In the data rows, 128 means zero.
Here are some points:
[173 119 157 145 122 157 117 167  89 131 183 116  93 113  77  90 166  89
 169 109 125 166  81  94  93 123  90 145 156 195  94 121 151 164 170 140
 131 171 178 152 145 142 130 138 137 124 151 128 154  45 122 132 125 103
 152  78 134 114 141]
[160 154  69 134  91  96 154 131 118 135  62 145 160 149  71 153 156 152
  55 183 131 144 179   8 129 110 161 141  73 141 150 139 175  92 165 169
 171 170  58 169  66 136 207 185 141 133 113 106 104 151 159 118  63 139
 119  94 114  96 169]
[129 221  89 180 145 168 180  87 203 164 149  74  88  58 136 196  55 189
 109  88  50 101 110 127 152  87 145  97 148  30 113 147 106 144 126 177
 113  55 122  63  63  86  61 216  86 147  31 108 107 185 134  11 118 128
 154 182  87 143 106]
[115 118 140 144 102 123 111 130 106  88 109 158  99 122 131  91 166 116
  92 147 135 129 146 134 167 146 145  88 126 114 116 153 124 102 103 140
 123 117 221 105 129  96 169  93 177 134 142 138 189  99  69 156 100 152
 132 153 157 152 106]
[104 114 123 166 143  89 124  75 138 145 119 115 122 108 128 151 161 114
 157 142 113 119 175 147 113 162 116 132 116  98 186 135 107 125 126 123
 133  99  98 138 109 118 112 162 121 119 125 142 103 125 151 135 118 138
 156 108 140 134 137]
[129 124 148 105 159 127  87 130 166 119 147 102 146  80 182 135 111 117
 134 105 106  88 113 156 102 109 167 139 174 135 134 164  96 121 112 127
  97 137 126  65 160  76 118 158 136 130 154 128 139 162  45 164 185  95
  90 110 112 116 140]
[153 151 132 153 136 113 124 181 104 169 182 176 139  78 109 113 155  97
  92 134  64  96  71  81 179  96 104 161 109 156  54 161 145 143 190 161
 145 140 117 130 139 146 166 122 122 103 166 144 176 119 110 142 110 112
 143  85 102 143 122]
[122 120 159 101 128 145 140 131 136 109  76 110 189 221 123 143 119 140
 147 112 131 191 228  99  57 122 122  84 133 176 127 107 109 121 117 119
 125 123 108 151  71 105 142 104 148 168 140 143 113 115 144 140 101 159
  86 148 115 147 136]
[118 137 136 102 153 108 138 132 150 121 163 116 139 158 145 119 118  99
 166 120 161 114 120 186 127 120 124  97 149  94 152 122 148 159 120 122
 122  94 171 116 138  95 100  85  93  93 109 137 151 105 107 119 162 124
 126 151 141 130 120]
[114 103 142  61 195 170 152 134 134 132 126  99 142 139 131 160  70 147
 138 111 114 115  67 138  96 100 124  85 146  69 168 110 122 108 117 144
 138 106 182 170 107 100  98 128 134 149 128 147 111 138 101 102 170 131
 142 184 131 125  95]
[146 168 159 146 134 116  86 135 120 140 157 129 109  94 192 106  84  96
 165 170  76   0 120 155 156 141 127 130 173 130  65 171  70 147 140  85
  77 119 160  69 199 121  95 126  87 113 117 169 140 181  73  73 142  54
 101 141 126 113 149]
[178 116  58 140 154 137 140 146 111 111  89 144 176 126 134 174 113 117
  59 140  93 134 158  75 144 142 163 122  39 151 177 108 145  98 136 196
 176 180  52 167  80 134 171 142 152 187 138 114 126 135 117 132  88 170
 120  86 161  95 154]
[ 89  97 131  97 124 137 120 135 179 138 114 139 165 201 136 137 134 138
 130 136 112 103  85 172 124 130 154 115 113 118 168  95 156 154 151  73
 154 172 158 193 111 147 177  92 105 119 121 103 167 142 140 100 187  91
 130 166 113 143 126]
[ 92 137  68 119 116  96 178 129 166  80  41  93 145 224 166 179 101 132
 130 143  68 147 134 136 119 116 174 134 144  80 160  79 105 117  94 104
 110  45 132 126  72 136  92  90 142 172 102 148 115 169 169 106 141 201
  63 174 148  92  71]
[ 99 129 110 132 114 171 144  98 131  70 152  96 125  87  82 136 158 161
 181 122 185 176 143  50  83 117 102 155 171 132 117 129 121 161 141 131
 158 138 167 135 108 129 133 220 146 121 139 158 102  67 164 154 134 137
 121  90  95 150 168]
[ 90 128 142 147 142 157 143 142 129 128 122 145 122 174 106 102 101  81
 152 172 140  65  96 147  98 109 157 148 140 109 115 151 124 114 123 113
 128 100 184 128 145 157 122  77  86 129 109 105 149 170 128  87 187 110
 174 137 173 136 102]
[124  91  95 107 100  79  91 175 108 116  83 143 108 255  96  97 181 100
 178 129 217 158 140 159 107 168 177 142 107 191  78  89 107 141 107  85
  89 161 176 161 104 131 216 132 137 117 161 120 169 138  89 192  75 135
 147 129 174 115  83]
[122 122 148 134 106 119 156 110 122 108  80 130 134 151 137 151 124 151
 104 120 138 214 174  93 125 148 103 133 124 160 177 108 191 111 139 139
 148  93  86 123 101 138 169 100 143 154 132 126  89  94 152 132 106 189
 116 113 108 125 134]
[108 201 141 125  35 104 173 129 156  73  78 104 116 150 114 144 125 140
 131 133  78 132 209 100  86  92 175 164 166  87  57 145  87 101 131 139
 120  71 131 117  58  97 149 144 142 133 110 155  76 191 119 112 123 199
 105 152 165 107 121]
[145 116 154 106 131 137 145  82 158 131 211 132  93   8 162 170 104  97
 166 143 119  25  78 166 139 112 109 159 147 114 100 186  63 210 148 109
 104 146 175  71 170 132  38 201  61 127 117 150 132 157  97  84 158  73
 115 130 110 175 162]
[167 126 114 128 120 140  67 157 100 154 188 130 183 116 112 108 122 120
 186 112 140 146 109 140 176 118 160 164 128 163 122 129 110 152 144 117
 143 193  87 136 161 139 143 123 120 116 166  89 155 139 145 157 156 107
 123  79 130 152 166]
[ 93 105 141 156 167 114 146 190 142 123 112 162 116 188 155 135 104 120
 123 132 130 113 104 166 146 124 157 101 125  88 103 120 127 158 131 140
 106 101 165 128 115 141 143 121  94 129 115 145 157 119 122 116 107 135
 166 174 147 107 106]
[160 110 156 105 144 130 113 137 167 122 255 116 122  52 166  80 160  73
 164  51 159  72  61 133 139 107 138 144 131 143 129 182 125 158 138  83
 174 192 137 104 158 144  94 148 139  98 191 139 199 109  52 121 126  39
 124  51 134 141 157]
[128 127 160 159 107 145 123 137 122 122 168 129 109  55 125 123 131  95
 130 131 117 107 128  88 122 119 153 151 109 112 163 144 127 123 131 113
 143 173 133 110 160 149 100 161  69  96 122 110  81 145  65 124 168 112
  92  99 119 174 169]
[173 154 190 143 108 124 109 145 138  93 120 102 147 162 140  75 128  61
 122 146 137 129 191 150 149 155 151 104 158 151 126 123 124 105  35 155
 124 112 186 139 148 152 132  48 155  82 138 102 125 152  99 171 140 109
 106  92 117 141 161]
[161 132 137 207 162 138  99 166 128 156 199 150 135  68 151 156  95 157
  99 124  68  37  85  88 215 117 153 135  95 115 114 150 108 146 167 157
 154 144  95 123 165  86 119 169  82 103 135 101 176 151  98  64 121 142
 113 115 129 149 142]
[162 175 114 165  73 139 132 116 112 141 141 120 128  68 140 154 110 199
 119  57  88  94  98 111 107 160 128 130 143 102  52 207  39  94 181 160
 124 135 171  91 102 104  70 207 115 174 109 101 128 163 146 117 145 101
 124 115 107 199 163]
[117 162 121 132 103  87 148 130 147 139  95 137  71  77 162 122 124  62
 136  93 118  84 126 176 117 119 137 120  95 148 130 138 137 116 139 123
 105 108  97 131 112 159 111 163 129 118 141 135 145 121 159  77 104 166
 125 104 154 157 114]
[ 99  85  97 110 126 150  66 116 143 113 100 147 139 174 152 130 101  89
 150 202 166  69 143 196 129 122 166 107  91 129 161 120 143 100  69  43
 118 142 152 126 188 194 146  78 121  94 128 139 128 146  96 166 130 143
 121 155 159 114 147]
[ 84 200 154 124 141 144 187  70 219 111 149 100 107 124 147 164 129 156
 131  93 129 130 128 145  71 140  95  81 135 139 126 131  88 154 118 125
 108  73 109 127  85 171  78 126 117 138 111 142 100 122 169  83 101 115
 102 149 159 139  92]
[188 155 151 125  85 126 108 118  71 141 169 140  64  25 120  91 155 123
 150 152 128 121  71 133 115 119 111 129  86 167  79 207 161 135 184 165
 170 170 129  93 135  97 121 157  78  79 116 104 156  37 115 116 104  49
 105  72 115 188 152]
[130 161  96  98 126 124 163  88  97 127 205 115 128   0 133 115 118 180
 109 112 126 100  95  67 108 118  86 173 145 131  72 146 152 155 194 126
 149 108 101 103 137 104 106 181  83  93 112  93 116 127 147  74  96 123
 195 140  92 161 135]
[169  87  92 199  97 134 138 100 117 122  95 104 149 122 137 117 135 168
  69 106 118 201 125  79 155 110 100  78 105  98 159  66 147 124 177 158
 187 159  50 183 118 145 143 160 135 122 130  99  61  91 167 144  93 164
 152 153 145 121 123]
[106  85 149 108 191 159  97 115 141 150 151 155 160 147 184  81 146 116
 127 101 171 180  97 201 143 214  93  88  71 132 198  59 132 119 125 104
 171 188 111 153 156 161 146  70 139 103 217 153 128  48 126 129 121  77
 134  88 121 142 102]
[203 160 133 129 118 120 104 146 126 149 105 150 114  91 159 129  86 157
 113 143  75  90 163  80 136 141 139 134 123  90 120 133 113 131 119 145
 125 121 127  93 102  41 146 165 103 140  88 132 129 185 149 116 165 103
 117 110  99 124 110]
[140 127  79 168  80 131 121  57  96 142  74 112 148 102  78 133 155 155
  81 147 138 192 176  90 144 162 127 189  60 136 185  92 124  71 120 214
 144 172   0 117 130 100 186 246 123 160 147 110 100 141 180 197  76 199
 102 128 138 124 154]
[130 122 169 153 121 106 106 124  93 105 115 116  95 178 117 120 195  85
 132 103 179 168  99 145 128 163 122 118 112 197  93 140 127 100 134  90
 100 138 200 114 148 133 142  85 145 151 154 160 149 111 118 167 103 140
 126  92 158 109  76]
[ 58 169 188  82 137 134 115 137 136 109 138  85 148 178 140 124 201 115
 137  40 207 178 100 165 107 152 110 112 110 226 136 131 149 153 139 107
 139 128 148 152  86 163 134  86 129 184 171  86  79  66  85 164  95 107
 135 134 132 118  78]
[132 114 148 189 128 108 119 157  96 108  65 135 118 192  65 124 121 164
  52 148  84 184 151  91 142  93 118 111 104 151 142 121 138 118 168 190
  91 148  44 186 118 146 179 123 120 182 104 126  62 138 197 131 155 189
 104 133 188 116 138]
[ 18  94 116  69 130 141 123 124 170 141  98  84 128 181 129 125 143 108
 173  91 182 149  86 154 122  97 125 135 142 118 124 138 135  99 170  87
 111  97 176 135 119 146 125 100 139 146 132 147 138  83 182 104 126 122
 166 179 150 114 115]
[116 126 151  90 169 112 120 158 176 105 177 139 152 169 163  92  98 126
 217 143 185  71 118 215 124 154 134  86 132 102 169 125 106 102  61 102
 102  94 209 129 157 149  92  82 116 113 140 138 164 152 126 102 188  83
 142 152 123 163 128]
[106 149 117 191 153 129 148 112 122 115  31 132 147 158 157 168 113 154
 113 150 109 114 173 116 132 139 118 146 147 148 140  78 106  92 122 118
  96  81  92 138 137 137 138 123 121 182 110 118  69 179 130 126 127 145
 118 144 129 142 166]
[118 162 117 110 138 128 120 175  77 127 198 112 116 137 134 186 116 108
 148  94  83  98 108 159  91  64 141 125  86 125 155 118 121 183 136 112
 107 100 152 144 123 118 139 122  83 161  90 106 127  87  84  90 148 135
 133 150 111 131  94]
[124 135 179 121 110 147 163 139 124 153 124 124  74  85 117  66 175  88
  86 153 117 172  51  75 127 145  69 111 117 131  62 143 154 120 140 146
 136 153 190 162  78 128 119 120  87  69 130 114 137 107 172  76  96  97
 127 131 129 153 125]
[132 116 120  62 119 160 140  80 101 101 151 107  86  90  88 158 136 130
 139 106 127 172 144  74  81  88  81 156  91 119 156 148 167 158 158 166
 170 151 156 165 120 137 106 110 127 166 128 135 130  81 125 164 123 179
 148 135 135  96  71]
[112 163  90 118 158 104 135 124 127 109  98 143 158 166 165 107  90 170
 136 143 117  93 177 164 133 117 184  81 165 110  98 151  63 148  95 105
  66  92 152 114 112 107 132 140  99 117  88 116 142 183 139 149 165 111
 143 153 163  89 177]
[151 110 114 150 138 103 108 135  61 142 143 139 128  83  84  74 159 130
 125 146 146 123 147 112 148 157  92 155 162 193 127 149  97 127 131 130
  88 186  84  90 182 158 165  88  85 135 107 130  98 146 104 148 136 150
 108 118 122  79 156]
[151 112 196 110  92 115  79 151  76  70 170 143 121 143 133  81 157  87
 121 176 156 153 118 178 131 135  93 149 142 189  66 175 100 135 102 103
  99 154 188  95 166 152 141  94 129  95 156 172 178 113  77 162 138 117
 137 132 133 119 103]
Then 40 other points, each followed by its number:
[114 104 127 194 106 109 121 147 176 121  99 147 106 192 140 145 139 150
 118 139  88 178 126 124 145 102 150 110 165  96 114 138 104  88  99 129
 124 125 147 112  94 159 137 123 144 123 146 126 116  97 156 136 128 163
 144 134 123 116 127] 0
[166 157  51 132 120 112 138  82 138 143 103 163 147  94 120 153 121 183
 125 145  70 130 189  72 151 152 198 147  63 136 198  90 118 123  88 131
 159 170  15 113 141  89 135 230 113 173  59 135  76 178  93 147 147 120
  83  84  95 107 229] 1
[143 125 138  97 105 143  93 142 177 137 174 122 152 157 108 202  79 125
 107 126 120  90 104 126 165 118 109 107 151 161 191 123 153 138 111 108
 132 176 128 148 162 123 148 109  96 194 156 114 162 160  99 166 139  91
 117 170 153  94 174] 2
[130 125  83 101 147 112 154 112 112 103 139 109 140 133  96 177 114 177
 122  78 119 175 189 101  93  59 130  89  91 115 170  81 157 133 128 148
 167 148  92 182  78 125 148 183 133 106 117 139  65 112 152 133 117 125
 140 187 186 133 149] 3
[121 104 117  74 136 107 101 103 139 126 171 108 105  78 127  98 191 141
 135  90 184 136 134 104  85 137 138 146 112 150  80 163 114 162 181 104
 140 182 138 133 146 140 171 203 136 101 144 161 150 104 148 107 200  75
 138  76 127 131 126] 4
[ 92 175 116 100 137 156 145 118  83 116 198 105  93  84 153 126 130  98
 164 105 107  58  87 211 101 124  98 116 162 135  88 161  96 155 173 102
  90  61 201  55 144 143 103 121 106 134 146 107 188 101 107  99 192  81
 125 152 142 178 107] 5
[105 115 171  92  59 140  97  93 141 133 130  79  82 100 124  99 219  87
 139 127 209 215 110 133  99 124 102 120 132 121 107 103 174  78 114  99
 166 167 164 132 143 144 143 111 151  93 205 136 138  80 145 165 142 129
 174 117 121 137 127] 6
[ 75 168 142  98 101 151 162 143 139  87  90  98 116 159 141 141  99 118
 188 133 114 118 113 142  78 108 105 117 213  83 181  79 105 179 147 118
 102  47 215 110 105 168 140  65 101 129 103 137  88 121 120  46 200 178
 161 146 183  85  81] 7
[170  98 138 151 106 128  96 122  91 144  89 170 127  79  94  95 185 142
  81 168 189 172 124  89 162 179 111 162  54 182 137 128 173 100 161 134
 154 210  68 144 193 135 132 194 123  91 153 122 100 119 109 182  93 133
 117  85 113 124 181] 8
[226  94 164 146  84 114  66 190 104 142 195 192 152 123 149  63 186 155
  97 119 194 112  89 141 178 138 171 113 105 209  50 159  89  66 152  96
 153 186 131  86 200  99 134 163 113 105 154  86 255 160  88 190 109  60
 117  40 107 164 216] 9
[ 68 151 111 116  85 133 113 118  75 150 127 133 121 153  81 126 154 130
 158 126 103 157 118 155  98 125  63 173 134 104 140 147 120 155 132 115
 103 108 147 155  88 138 139 118  74 154 155 151  76 111 170 166 160 115
 150 155 110 154  55] 10
[ 81 142 144 122 109 162 162 145  92 125 148 118  89 157  38 129 157 108
 161 110 120 234  83 129  57 113  68 132 116 125 102 141 128 137 166 183
 133  87 158 158  90 136 145  67 153 100 143 123 128  69 155 124 116 109
 140 139 102 142  65] 11
[130 116 145 111 101 120 144 130 128 148 134 132 124 128  59 109 128 109
 122 162 149 135 114  98 106 117  92 128  93 160 165 130 156 102 136 158
 110 153 102 148 151 171 132 159  93  80 161 128 102  55 178 144  93 144
 167  78 175 138 134] 12
[ 85 115  82 137 115 113 126 155  70 142  94 148 167 199  85  99 113 127
 193 124 131 159 125 150  93  93 141 116 163 130 132  84 131 146 150 138
 116 101 135 167 139 145 134  99 135 125 102  84 154  62 158 120 139 118
 198 135 153 132  91] 13
[140 155 135 151 139 121 126 102 118 125 128 146 156  87 101 147 135  56
  84 122 131 108 145 102 184 134 115 154 114 132 170 112 138 125 130 136
 133 152 106 105 130 143 137 113 131 118 134 100 120 136 131 108  96 173
 151 111 142 108 188] 14
[142 132 134 182 132 123 107 132 146  86 153 139 144 147 200 139  46 102
  83 138 105  35 170 119 184 146 214 105  96 115 163 146  88  90  38 149
  88  78  64 120 186 120  84 137 124 105 103 123 174 214  96 104 121 121
 109 126 136 149 174] 15
[171 102 154 129 169 124 110 137 138 168 204 151 141  83 147 116 126 129
  89 109 110 117  77 159 186 146  68 129  88 128 148 119 109 154 137 127
 154 114  87 159 158 127 133 149 119 119 131  99 149 102 117 183 141  50
 112 104 109  95 163] 16
[200 130 145 168 120 114 130 158 109 174 131 173 142  95  91 123 143 113
  35 129  90 125 132  92 172 138 139 134  78 157 115 143 159  80 159 168
 119 183  20 112 125 123 136 155 145  96 126 118  95 141 121 181  49 135
  64  86 148 100 216] 17
[119 140 174  88 194 151 157 145 127 168 119  61 159 151 133 130  65 109
 159 126 103 106  83 150  92 117 104  49 165 142 104  73 125 142  94 104
  77  45 153 148 108 124  66  88 137 156 105 119 116 145 147  81 178 162
 112 156 141  99 117] 18
[ 79 123 149  93 126  76 137 138 153  80  79 148 112 218 107 131 148 147
 147  90 116 161 127 149  49  97 113 117 133 158  77 114 121 110 105 110
  79  65 161 147  99 156  88  78 109 154 152 146  94 119 122 143 106 141
 126 198 166 103  93] 19
[158 139 177 159  92 100  78 125 110 110  99 198 125 123 163 109 126 143
  84 126 134 130 177  83 133 148 143 165 100 143 119 182 125 128 105 129
 123 112  63 123 167 123 150 126 178 110 138 146 120 134 135 138  96 141
 116  75 123 129 144] 20
[119  99 125 126 178 141 137 193 150 145 195 135 147 159 103 189 115  71
 132  83 112  88  97 151 118  97 103  98 158 102 157 114 137 199 144 134
 143  79 136 151 141  82 112 108 120 141 190  99 130 106  76  97 138  66
 169 180  89 124  25] 21
[144  81 146  92 105 117 108 132  67 100  84 116 164 185 112  94 176  90
 150 161 208 125 152 143 136 135 144 114 110 163 132 109 100 116 119  85
 113 125 161  94 170 122 122 112 148 146 183 133 137 158  99 169 147 138
 100 105 132  82 115] 22
[125 107  71 137  47 122 178  94  90 124  68 114  84  97 113 148 133 201
  70 183  71 154 190  94 117  95 119 133 184  74 135 158 167 132  92 173
 134 105 155 130  90  90 115 149 137 139  66 158  81 121 184  74 112 150
 154 147 136 103 148] 23
[182 126  82 163 174 140 113  93 125 170 157 161 129  34 166 149  89 137
 132  77  99  66 104 110 163 161  94 169 119 125 189 137 127 192 135 166
 145 150  69 124 159 116 133 154 116 151 162 132 126 137 101 127 117  70
 153  97  99 133 141] 24
[ 82 121  83 127 101 138 194 121 102 161 102 110  84  61 104 125  63 179
 179 143  77 147 129  74  86  90 138 150 100  77 139 104 129 137 141 146
 141  73 101 142  98  80 113 182  87 112 103 122  76 150 167  74 145 166
 124 132  78 114 128] 25
[132 149 149 133 102 131 152 137 140 121  86 139 152 166 117 151 113  97
  87 120  90  98  96 124 113 158 130 144 111 141 102 119 122 109 137 127
 129  97 116 140 159 105 134 102 119 155 114 103 101 184 142 143 132 139
 128  93 127 143 133] 26
[118  48 164  97 179 103  85 133  99  84 190 139 162 126  89 118 135  56
 170 120 180 146  69 179 133 132  92 120  89 197  84 158 124 169 210  95
 146 158 143 117 207 162 136  69 111 102 184 115 176  81  71 158 118  83
 143  78 122 124  87] 27
[189  89  71 166  56 138 118  62  87 165  41 169 153  85  49 131 134 186
  69 174  99 165 202  20 128 118 132 190 105 125 162 100 165 121 153 186
 139 228  49 146 114 145 200 157 164 139  93 118 105 129 130 221  86 151
  76  64 106 136 185] 28
[132 104 135 131  95  94 106 164  74  97  64 170  91 146  77 116 158 128
 120 181 119 164 141  84 119 112  98 179  95 151  99 127 168 106 133 134
 114 160 123 126 137 133 164 115 152  97 107 140 131 110 154 155 156 156
 133 126 176  76  84] 29
[ 59 129 109  94 216 154 127 192 208 114 174  68 144 200 217 152  79  82
 184  76 156 106 103 228 138 144 174  55 186  76 120  86  96 125  76  36
 128  52 215 101 105 137  41  67 144 162 137 150 164 142 135   6 194  88
 167 235  91 162  84] 30
[133 108 138  90 161 105  84 167  88 141 187  98 138  72 168 107 153  85
 129  76 140  51  69 141 110 120 122  79 178 154 103 152 124 197 121  93
 155 142 154 104 128 127  95 128 105 135 155  97 142 146 101 118 172  55
 128 112 125 148  95] 31
[191  67  91 199 112 123 131 103 137 117  51 163 153 146 115 165 117 173
  28 117 116 217 186  48 187 190 170 117  85 198 180  67 196  49 103 142
 157 171   0 198 109 129 188  94 183 126 145  93 125 146 127 169  77 205
 131 100 152 107 166] 32
[186 115 142 163 107 130 130 123 167 150  83 175 126 118 111 143 150 148
  65 177 101 131 173  92 135 165 152 151  72 110 146 110 158  79 115 215
 120 106  41 136 127  99 113 151 111  85  83 132  72 156  95 159  95 126
 124  90 119 118 202] 33
[ 42 127 121  91 170  84 149 129 148  93  56 121 201 255  87 144 149  95
 160 111 187 198 178 135 108 119 148 121 125 105 128 118 131 134 126 110
 139  88 139 186  84 158 141   4 176 150 174 110 124  87 137 170 123 103
 122 191 160  87  66] 34
[185 156  89 128 172 141 103 108 131 149 204  91 121  88 148 162  46  96
  78 142  49  46 127 166 143 160 178 117 123 157  99 174 126 133 110 124
 144 148 102  69 179 105 100 174 116 107  91 120 188 193  82 147  99 146
  80 108  77 148 175] 35
[195 129 112 139  79 108 134  85 127 143 129 149 115  68 115  89 243 146
  51  68 110 192 162  26 131 157 142 144  69 169 119 127 177  88 147 179
 182 186  10 166 104 120 180 241 136  78 102 144 112 139 202 172  52 165
 129  74 116 151 181] 36
[104 114 102 113 156 159 136  95 182 177 111 107 138 114  89 187 128 111
 142 155 139 117 116 106 132 139 118 121 105 132 162  46 169 105 170  99
 153 163 117 193 131 168 169 124 141 143 129  85 130  74 122 106 157 141
 138 119 132 107 122] 37
[142  89 103 100  95 116 145  64 151 123 101  39 137 134 130 113 138 194
 181 131 177 171  97  54 109 143 117 107 173 151  97 100 133  87 111  75
 152 170 110 164 104 118 147 135 192 119 173 104 166 125 192 140 144 158
 168 106 120 153 200] 38
[ 96 143 141 116 118 138  98 107 147 150 138 104 109 138 107 143 118  86
 108 146 118 126 145 143 113 136 130 129 143 150 101 117 172 103 148 135
 130 178 147 158 168 155 155 103 148  85 137 119 146 130 145 137 112  93
 103 106  95 116 169] 39
Which two of these numbered points are nearest to each point below, looking only along the 4 directions in which the first points spread most? Their numbers follow each, nearest first.
[ 87 158 148  82 139 132 162 125  93 138 173  95 119 139 173 168 166  80
 158  55 195 171  68 104 111 123 104 127 115 149 127 131 121 137 160  86
 169 162 172 159 107 124  87 115 115 186 191 123 113 103 143 112 143 129
 113 146 106 133  60] > 11 10
[114 151 158  94 154 107 118 142 120  67 123  94 135 121 123  86 129 132
 161  95 206 164 141  80  96 153 103 134 115 187  94 107 143 152 153  83
 127  94 102 147 136 116 120  98 134 123 134  94 135  51 159 145 121 143
 133 102 126 135 142] > 38 37
[123 129  77 186  79 114 104 130 133 161 109 159 105 151 162 156  72 113
 148 197  96  40 145 141 161 124 111 150 129  88 125 118  71 131  83 131
  95  80 145  91 141  98 125 103 132 153  77 124 129 157 117  99 138 139
 148 133 153 116 168] > 15 26
[170  85 134 114  87  60 127 121  67 103 143 168 135 154  84  72 160 143
  90  92 123 129 127  69 168 126 102 148  94 182  61 112 130 145 173 159
 118 137 109 147 137 150 170  93 124 157 153  73 163  43 118 152 135 119
 137 128 135 133 105] > 12 29
[119 170 122 115 138 104 166 131 156 104  79  99 134 180 148 137  98 130
 137 143 128 164 144 110 152 137 172  92 119 115 121  84 141  94  99 123
 125  74 124 114  98 112 120 136 174 130 110 107 112 178 163  99 114 180
 103 148 144  74 159] > 0 26
[107 118 137 136 146 144 126 192 143 151 188 107  97  91 161 148 124  83
 157  65 102 102  56 191 148 162  80 152 132  95  56 115 102 156 153 118
 144 148 161 114 114 129 110  77 127 136 162 115 147 115 168  89 187 137
 153 159 114 123 112] > 21 31
[136 136 150 120 168 158 186 124 118 172 156  67 116  96 170 165  82 128
 105 113 101  74 118 134 122 113 101 105 160  94 111 139 110 147 120 143
 148  83 165 135 104  95  93 146 118 159  97 100 111 147 141  70 141 142
 114 149  66 163 144] > 25 21
[100 125 109  96 117 172 147 146 120 141  95 106 107 108 106 115 116 123
 140 147 184 176  92 142 102 139  84 179  99 128 139  82 153  97 185 118
 131 135 118 160  82 108 135  82 175  96 135 106 114  79 177 112 126 198
 176 119 135 126  78] > 37 38
[ 39 122 132 112 152 161 147 135 115  99 121  67 123 255  96 147 124 117
 146 126 145 206 124 144  70 110  45 107 115 133 138  43 138 118  94  81
 164  74 176 158 106 194 142  19 146 178 156 134 121  53 160 134 128 178
 151 170 166 123   6] > 34 19
[111 146 162 155 114  99 136 149 111 177 110 112  96 137 151 134 127 142
 132 159 119  90 186 105  74 141 129 105 170 118  87 119  78 119 122 146
  77  98 156 110  74 137 100 130  89 136  98 136 100 202 136 151 109 100
 121 150  91 118 176] > 26 2
[ 81 147 194  90 118 150 143 112 121 116 143 112  72 141 164  84 144 104
 160 134 176 111 137 181  93 103 150 112 144 101 114 112 128 133  84 115
 103  99 161 121 118 167 129  99 136 113 108 182 132 131 114 137 115 100
 117 109 114  81 133] > 21 2
[107 112 105 158 123 120 126 160 127 137 104 150 170 161 109 135  86 139
 105 134 112 104 190  90 126 130 148 151  65 135 128 106 115 118  73 138
 136 131  55  98 160 165 140 124 130 128 132  77  96 184 153 197 140 124
  91 101 184 123 155] > 20 26
[102 166 121 105 111 162 129 177 160 123  96 117 130 171 107 161 117 172
 147  94 114 148 135 144 141 150 165 114 158 134 122  81 116 121 117 137
 119  96 156 155  62 110 147 123 114 158 129 125 132 145 162 101 138 146
 133 159  82 140  98] > 0 10
[ 45 155 125  87 146 158 122 109 170  93 116  81 108 153 122 120 168 124
 142  87 169 114 110 170 100 125 122  87 131 140 139 124 126 103 100  81
 173 155 204 166 104 146 143 135 159 149 169 146 179  75  99 144 164 125
  99 171 160 152  99] > 13 10
[188 163 135 135 164 142 149  81 139 154 122 122 176  63 109 141  91 187
  55  86  88 196 144  34 183 149 102 160 115 139 143 109 200 108 179 170
 164 148   0  98  88 102 121 194 170 157 129 125  93 143 183 134  94 177
 130 118  91 122 169] > 36 33
[166 139 114 156  96  86 135  93  92 108  64 109 123 104  90  99 124 153
 103 128  93 173 176 114 153 130 157 160 140 121  98 145 150  87 151 159
 138 140  65 123 127 117 142 160 160 100 119 130 102 186 179 135 126 169
 102 114 156 118 135] > 33 1
[168 171 146 176 135 101 134  80 146 157 143 140  82  40  92 169  85 206
  62 149  50  97 143  71 111  96  97 176 137 115 134 163 111 162 149 187
 144  99  61  97 130  82 156 200  58 140  59 114  62 157 149 102 108 131
 120 100  94 127 180] > 25 1
[116  77 132 103 165 134 120 155  83 108 216  94 152 182 105  90 159  82
 208 124 217 113 104 120 138 137 131 135 150 144  90 129 147 157 122 117
 144 152 195 129 157 166 174  88 158 100 185 126 139  98  71 157 128 121
 144  97 114 158 117] > 27 6
[138 154 129 132 152 113 118 137 111 112 171 153  76 142 117 102 155 159
 117 136 122 113  99 183 107 134 101 124 150 131 142 193 111 161 132 137
 115 143 204 100 105 125 132 117  80 150 106 148 132 117 120 133 138 109
 155 105 153 129  91] > 21 2
[241 109 141 166 111 143 113 116  98 117 149 144 165  67 124 130 126 135
  45  95 112 160 120  44 165 145 120 109 114 162 171 117 170 156 168 192
 146 152  57 109 120 119 150 143 137 134  92 103 100 121 121 149  90 135
 139  72 116 126 193] > 17 36
[192 115 151 148 100 127 149  70  41 148 173 135 137  18  93  93 181 170
 117 100 146 153 103  63 170 206  73 158  94 170 123 153 116  86 191 144
 145 230  14 124 183 106 140 141 148  91 108  96 126  72 128 178 106 114
  92  66  92 171 194] > 8 17
[123 106 129 131 140 112 106 143 145  99  65 139 151 201 126 114 174 147
 131 138 154 208  99 137 147 119 120 144  90 139 113 108 151 146 148 151
 133 136  80 149 135 163 171 113 143 126  96 149 112 104 147 146 103 153
 138 140 145 116 118] > 29 38
[194 151 163 144 148  67 127 140 142 163 203 118 126  36 131 137 129 161
 152 158  91  38  95 152 140 143  97 182 143  88 142 153  64 145 136 113
  67 126 135  55 156  71  58 121  84 165 118 183 101 188 141  66 135 124
 135 132 138 168 128] > 35 24
[ 70 167 140  88 102 154 137 111 105  88 144 103 118 125 139 137 148 136
 148  51 186 165 125  96  95 167 124 131 103 111 136 124 142 120 154  96
 159 131 168 151  96 120 101 121 152 149 175 117 122  87 127 127 155 145
 105 145 137 156  74] > 11 10
[212 127 153 141 156 115 106 176  99 129 216 145 137  79 171 105  85 120
 112 158  90  52  86 134 171 142 135 124 168 164  63 162 100 145 142  93
 113 105 161  11 209 129  89 159  59  99 115 116 142 134  52  94 128  95
 106 124 111 151 162] > 35 31
[120 131 122 114 175 165 122 113 122 131 208 134  62  81 126 115 149 108
 122  99 143 128  68 144 117 125 109 177 112 160  99 137 144 132 216 140
 128 162 168 145  97  98  98 175 127  58 135 166 176  58 120  81 106 121
 137 155  99 196  64] > 4 31
[ 83 128 137 117 138 129 126 169 181 119  83 151 196 255 114 136 108 122
 105  92 179 187 137 142 154 113 145  97 175  82 137  53 144 156 116 140
 133  97 150 174 141 184 113  30 169 166 116 104 113 111 134 122 134 167
 152 199 164 121  92] > 19 34
